In the rows, 128 means zero.
These are runs of 8 systems, one row a step. Runs of the same system follow the same rule from any start.
X, path 1, 8 rows:
[[189 139 127 172 110  75 120 147 190 164 137 220 178 104 126 132 166  93]
 [121 150 144 180 119  89  55 195 112 104 198 188 126 100 103 150 124 120]
 [145 144 101 111 176 105  48 208 163 135 103 126 112 117  65 124 102 117]
 [199  74 110 112 137  95 100 143 155 158  95 182 152  71 111 142 163  94]
 [128 128 117 127  78 104  94 192  98 114 176 178 134  68 159 172 136  96]
 [111 157 129  96 135 113  39 191 139 134 118  97 102 137 109 188 106 113]
 [181  92  81  88 136 103  70 102 132 171  80 145 138 127  97 158 136 116]
 [173 127  86 126  55 101 137 149 118 145 158 185 145 115 168 165 134 104]]
Z, path 2:
[[140 129  37  66 112  92 123 130 123 163 170 177 149 106 190 109 117 125]
 [144 151 154 104 107  91 103 155 195 168 146 138 139 143 184 195 150 101]
 [ 96 154 120 137 120  94  50  83  94 144 172 165 148 149 132 167 132 139]
 [144 185  61 122 125  97 106 137 168 170 116 162 156 161 112 106 108 122]
 [187 125 160 177 115  98 108 146 171 143 137 168 130 151 101 165 143 120]
 [125 138 107 159 124 109  86 162  89 105 189 163 111 132 103 123 100 146]
 [145 129 100 103 164 109  85 190 162 137 115 130 118 109 100 116 110 117]
 [156  90 142 139 131 103 102 143 130 129 136 178 146  69 124 142 159 106]]
X, path 3:
[[ 77 133 169 134 121 127 149 133 113 103 205 133 128 101 200 128 139 133]
 [ 56 170 137  99 182 135  85 119 141 131 116  79 123 147 122 110 112 140]
 [136 128 101 121 144 128 144  56 146 167  64 147 178 126 114  92 154 118]
 [120 160 134 187  62 132 179 118 106 115 148 178 164 115 150 122 147 113]
 [ 95 171 168 177 130 145 110 165 119  93 140  96  98 165  86 136 102 142]
 [165  88 115 125 179 139 126 113 137 135  74 108 111 138  62  88 118 146]
 [171  81 119 134 105 133 200 135 129 124 132 162 140  79 158 100 151 114]
 [ 82 136 184 136 119 140 130 171 113  89 176 104 105 105 165 153 129 123]]
G, path 4:
[[126  89 124  99 172 112  90 111 130 142 114 150 151  68 127 116 156 115]
 [113 138 102 111  83 136 166 143 115 127 119 144 154  84 172 124 139  98]
 [ 98 153 164 126 101 146 121 120 124 124  99  88 122 149 135 176 134 116]
 [115 143  94 113 149 125  83  96 118 148  93 119 137 152  90 121 116 136]
 [176 134  87 144  99 123 165 130 144 145 111 160 143 143 116 107 122 122]
 [157 110 157 156  94 128 137 128 115 118 161 128 103 160 133 167 128 140]
 [123 109 124  98 172 119  87 137 130 130 154 105  96 143 126 127 107 152]
 [151 113 118 114 159 109 139 132 175 151 121 153 150  99 142  96 145 116]]
A, path 5 (8 x 18):
[[217  66  88  95 125 104  72 172 125 144 107 146  99 114  86 171 119 117]
 [170  62 143 116 110  99  82 159 107 125 159 174 125  60 149 188 159 103]
 [ 96 130 115  62 107 108  72 162 110 136 161 126 125  89 193 190 131 104]
 [119 143  84  63 121 101  71  98 143 181  88 133 163 121 153 168 143 101]
 [131 158 100 149  76 101  99  92 110 158 113 194 186 117 127 159 156 100]
 [108 189 132 163  70 114  82 146 108 127 150 146 134 162 121 188 119 118]
 [135 148 106 122 145 104  44 137 127 145 131 122 106 178  82 162  99 143]
 [194 104  88 137 133  91  88 149 139 149 142 183 130 127  91 128 122 128]]
D, path 6 (8 x 18):
[[ 37 173 173 182 138 119  87 130  89  90 198 160 148  93 135 113 137 132]
 [ 92 201  89 111 154 137 118 188 170 135  68 101 139 126  92  84 100 106]
 [163 103 178 184 147 121 118 101 156 138  74 167 165  97  72 127 178 105]
 [110 133 115 170  88 143 125 178  51  76 159 155 118  85  99 121 111 123]
 [154 118 136 101 148 142 111 199 160 123  86  72  83 138  95 148 105 118]
 [150  56 135 118 166 120  86  74  95 135 106 140 131  98  96 135 153 137]
 [142 110  71 101  82 128 150 161  86 118 149 156 131  83 163 124 121 113]
 [134 123 169  97 118 128 117 155 163 138 124  88 105 142 164 190 136 113]]
A, path 7 (8 x 18):
[[102 110  98 140 104 137  63  82  15 105 123 145 129 114  75 154 121 140]
 [187 121  71 112  51 130 127 159  93 133 127 120  90 177 121 184  92 131]
 [181  60 169 124 137 106  77  95 123 144 140 130 100 149 118 199 147 143]
 [134 100  88  96 121  95  97 125  92 131 209 171 120 109 176 136 120 145]
 [152 141 121  85 109 100 125 141 187 171 138 130 134 149 189 170 137 111]
 [100 139 147 128 153  94  83  80 147 159 139 165 171 114 147 136 162 121]
 [ 99 197  86 137  95 109 119 143 131 140 149 166 161 134 145 116 118 114]
 [131 175 146 155 126 116  99 141 169 147 100 127 137 166  97 153 129 116]]
F, path 8 (8 x 18):
[[116 157 122 123 119 121 109 161 125 122 180 108  92 175 144 147  92 149]
 [148 146 110 122 159  91  86 125 181 167 122 153 146 147 113 123 128 126]
 [131 120 116 155 115 107 123 126 102 123 169 193 155  87 136 109 143 124]
 [104 156 160 141 116 129 132 183 137 106 172 117 109 126 156 142 118 124]
 [115 146 151 128 160 110  63 126 155 144 112 120 132 144 102 152 133 125]
 [120 143  89 141 114 118 108 131 103 130 113 176 164  89 106 109 135 108]
 [137 131 153 149  87 135 158 175 130 110 140 136 124 106 149 150 136 106]
 [124 122 156 120 138 125  76 136 126 127 124  95  99 152 111 177 121 133]]
D, path 9 (8 x 18):
[[103 120 149 134 116 138  92  62  77 128 111 111 129 152 110 169 137 139]
 [155 142  57 117  84 137 159 122 109 140 108 136 129 158 121 113 102 131]
 [184 105 166 153 113 119 150 127 164 138 148 132 107 166 137 158 138 136]
 [104 122 127 125 150 123 100 110  95 116 181 121 104 152 131 120 106 164]
 [142 132  89  93 156 115 140 132 170 155 122 130 135 134 144  88 117 131]
 [128 118 166 146 136 110 136 108 152 137 154 161 154 105 158 128 161 120]
 [ 72 172 125 131 118 133 120 147 110 112 148 124 134 119 143 120 117 126]
 [126 154 131 127 142 131 126 129 167 146  75 111 140 141 106 119 132 115]]
F, path 10:
[[120 153 119 117 118  89 100 137 151 153 182 168 149 124 178 147 136 119]
 [ 99 170 132 138 111  99  89 132 131 137 176 160 148 134 156 152 132 123]
 [110 184 124 150 107 105  94 148 143 138 150 159 150 140 131 147 126 115]
 [135 160 133 164 102 105  94 153 134 133 143 167 144 130 113 154 132 112]
 [135 144 128 153 106 111  90 174 120 120 149 154 124 121 110 158 121 116]
 [142 132 125 126 124 109  84 179 135 127 136 144 121 113 115 155 124 113]
 [132 120 120 115 125 109  83 161 125 130 135 149 133  93 127 154 135 109]
 [116 133 120 107 113 118  98 158 120 128 138 141 134  94 148 155 134 106]]
S, path 11 (8 x 18):
[[105 147  74 129 124 115 154 106 100 128 191 171 144 130 161  67 108 152]
 [132 185 157 160 136 126 157 154 206 145 112 117 138 171 125 113 126 120]
 [128 101 159 162 169 110  93  67 117 133 148 154 137 135  97 118 147 153]
 [130 141  89 151 129 130 164 155 125 116 132 166 149  92 115  60 119 121]
 [130 139 194 175 131 135 133 156 158 113 117 116 122 131 105 146 142 115]
 [100 100 132 128 165 130  87 110  85 111 135 129 124  98  99 109 128 141]
 [132 131 110 122 118 146 161 154 135 123  80 126 142  92 119 102 133 103]
 [130 113 174 150 103 142 130 123 108 111 123 112 114 132 124 171 142 125]]
S, path 12 (8 x 18):
[[ 98 150  68  51 168 127 119 151 148 143 142  80  99 156 158  90  80 151]
 [178 103 145 103 137 116 159  71 198 184  82 126 152 155 157 144 164 118]
 [128 118 123 154  90 115 163  84  89 121 212 177 136 135 181 121 134 153]
 [ 88 203 121 135 146 126 138 173 176 127 155 107 118 169 139  90  92 140]
 [140 116 162 141 186 111  97  64 175 164  91 131 149 151  93 121 156 137]
 [147 109  99 167 106 121 167 103  94 120 152 198 160  91 127  80 143 129]
 [111 175 167 179 112 139 151 200 150  96 149 118 112 138 119 123 112 122]
 [104 110 163 126 199 125  61 108 131 125 110 102 117 128  80 124 131 144]]
G, path 13 (8 x 18):
[[103  76 134 112 162 133 118 109  84 108 133 141 139  49 134  99 151 126]
 [ 97 131 125 103 114 161 177 149 118 110  93 100 134  81 156 106 134 105]
 [101 128 165 133 122 157 132  87 115 127  68  94 141 125 115 148 151 116]
 [115 134  82 117 121 147 131  86  86 131  89 117 135 142 100 104 114 139]
 [171 120 115 143 105 147 181 119 139 133  93 116 119 164 109 116 119 133]
 [159  86 148 143 127 131 136  91 107 125 143 122 104 161 117 143 128 155]
 [142  95 110 100 159 128 139 124 130 129 152 113 101 137 140 100 110 155]
 [144 102 152 123 153 125 162 114 167 140 133 130 134 116 157 108 150 129]]
Z, path 14:
[[130  99 192 144 144 155  80 182  99  79 131  53  45 164  69 184  96 153]
 [146  48  58  77 194 135 102  97  71 125 103 129 115  78  85  65 113 154]
 [183  87 124  98 111 127 221 166 185 140 126 149 143  70 201 102 157  95]
 [ 64 132 208 129  98 138 114 136  96  95 187  98 108 112 196 198 146 123]
 [ 44 170  73  66 159 134  68  77  93 149  90  93 148 136 122 112 109 136]
 [186 130 113 131 111 122 177  72 193 186  47 156 183 144 125 119 167 100]
 [146 146 173 209  53 133 180 118 106 105 187 150 117 180 146 162 129 143]
 [ 94 158 109 111 163 143  78 156 108 109 143  65  70 195  86 121  64 170]]
J, path 15, 8 rows:
[[118 151 174 136 118 145 198 120 191 141  95 108 154 131 173 119 159 105]
 [ 85 140 162 161 140 130  88  55  90 126 133 122 136 160 101 142 136 152]
 [122 167  78 130 136 146 153 150 136 126  93 108 123 157  89  72  89 137]
 [174 105 178 175 131 131 170 110 170 136  98 143 141 128 108 121 161 118]
 [111  96 143 154 139 142 126 103  66  93 164 127 106 126 109 110 119 161]
 [127 123 133 102 162 147 145 174 160 118 108  78  97 130 119 102 107 131]
 [137  88 154 121 167 121 121  83 145 146  98 137 149  97 124 122 166 121]
 [ 85 132 113 121 112 151 155 102  78 109 134 121 135 109 149 102 126 134]]
J, path 16 (8 x 18):
[[135 126 136 144 161 105 130 132 151 128 204 150 113 155 148  96 113 162]
 [112 142 143 131 179 106 124 150 175 132 173 142 132 119 149  86 127 138]
 [ 88 149 151 142 164 111 114 129 149 128 153 156 159  91 143  93 147 119]
 [ 72 172 144 151 134 130 116 145 124 114 131 139 153  95 125 108 133 112]
 [101 165 143 156 124 133 108 154 131 119  97 131 144 110  93 129 134 106]
 [134 132 125 157 114 134 115 142 107 117  96 145 139 105  82 128 134 111]
 [148 110 130 147 105 142 137 156 100 107 111 131 118 109 100 134 126 117]
 [153  90 139 120 125 136 116 150 112 115 120 114 101 115 113 152 127 125]]

Which system made each of these runs?
path 17:
[[109 154 110 150 132  92  66  90 118 151 128 192 180 110 107 127 149 116]
 [132 193  92 165  91 111 112 170 140 136 122 176 158 133 100 122 117 105]]
  X
path 18 (2 x 18):
[[111 173 135 135 108 152 206 167 167 118 127 100 125 144 166  95 113 120]
 [101 130 200 176 158 130 102  74 130 125 119 119 137 148  97 140 154 139]]
  G
path 19, 2 rows:
[[104 123 162  97 112 168 209  34 143 149  80  60 135 175 187 141 151 135]
 [ 78 135 137 144  98 160 183  19  67 118 150 108 135 176 164 113 130 168]]
  X
path 20 (2 x 18):
[[132  81 125  80 193 127 105 183 132 107 162  95  78 100 130  99 101 148]
 [124  73 125  65 187 116 110 114 149 145 115 127 141  62 158 107 156 117]]
  D
path 21, 2 rows:
[[175 150 108 161 119 105 132  60 163 175 117 155 145 218 100 126 126 152]
 [159 143 117 189 110 101 147 127 129 124 209 188 127 168 128 102 112 158]]
  D
path 22, 2 rows:
[[106 195 196 169 124 101  80  75 187 171 122 125 152 215 126 193 150 128]
 [124 184  61 192  90 109  87 105  73 133 131 199 164 157  57 110 106 135]]
  F
path 23 (2 x 18):
[[149  65 171  89 122 159 163 152 120 105 136  60  69 130 168 169 124 136]
 [105  79 120  63 157 149 128  57  91 136 114  73 108 137 157 130 127 155]]
  D
path 24, 2 rows:
[[156 109 211 204 153 142 157  82 167 130  76 128 143 145  72 119 167 128]
 [109 120 113 181 117 157 159 139  49  72 158 143 112 107  88  72 101 153]]
  D
path 25 (2 x 18):
[[151 119 100  88 109 133 125  80 139 170  48 117 154 134 126 156 149 105]
 [152 103  90 119  61 143 172  93  73 128 128 142 131 129 154 143 129 127]]
  F
path 26 (2 x 18):
[[130 123 157 111  71 146 115 242 110  90 115  96  92  77 141 208 125  81]
 [112 102 136  72 157 120  13 135 112 143  65  97 124  91  92 200 144 100]]
  G
path 27 (2 x 18):
[[109 177 117 179 112 119 147 111 125 127 164 165 151 158 129  93 119 142]
 [129 165 148 156 150 127 114 162 170 127 114 107 113 167  88 120 110 132]]
  Z
path 28:
[[ 83 151  99 141 107 142 130 121  68 106 140 138 138 112 122 102 113 132]
 [130 160 141 139 122 145 151 146 163 132  80  94 125 155 110 126 121 117]]
  X
path 29:
[[160  20 127  99 189 129 137  82  96 120 145 133 111  79 131  87 142 159]
 [ 87 101 138  71 145 159 187 128 121 110 141  75 110  92 203  99 131 132]]
  J
path 30:
[[ 78 148 169 126 150 113  80 116 129 127 174 117 123 142 155 155 132 140]
 [ 97 173  74 103 146 118 109 109 140 154 100 135 159 136 122  91 116 125]]
  D
path 31, 2 rows:
[[135  75 143 126 114 144 127 102  82 116 101 130 132  84 121 150 154 117]
 [116 115 114  94 106 156 134 137  86 111 110  85 100 129 135 148 112 129]]
  J
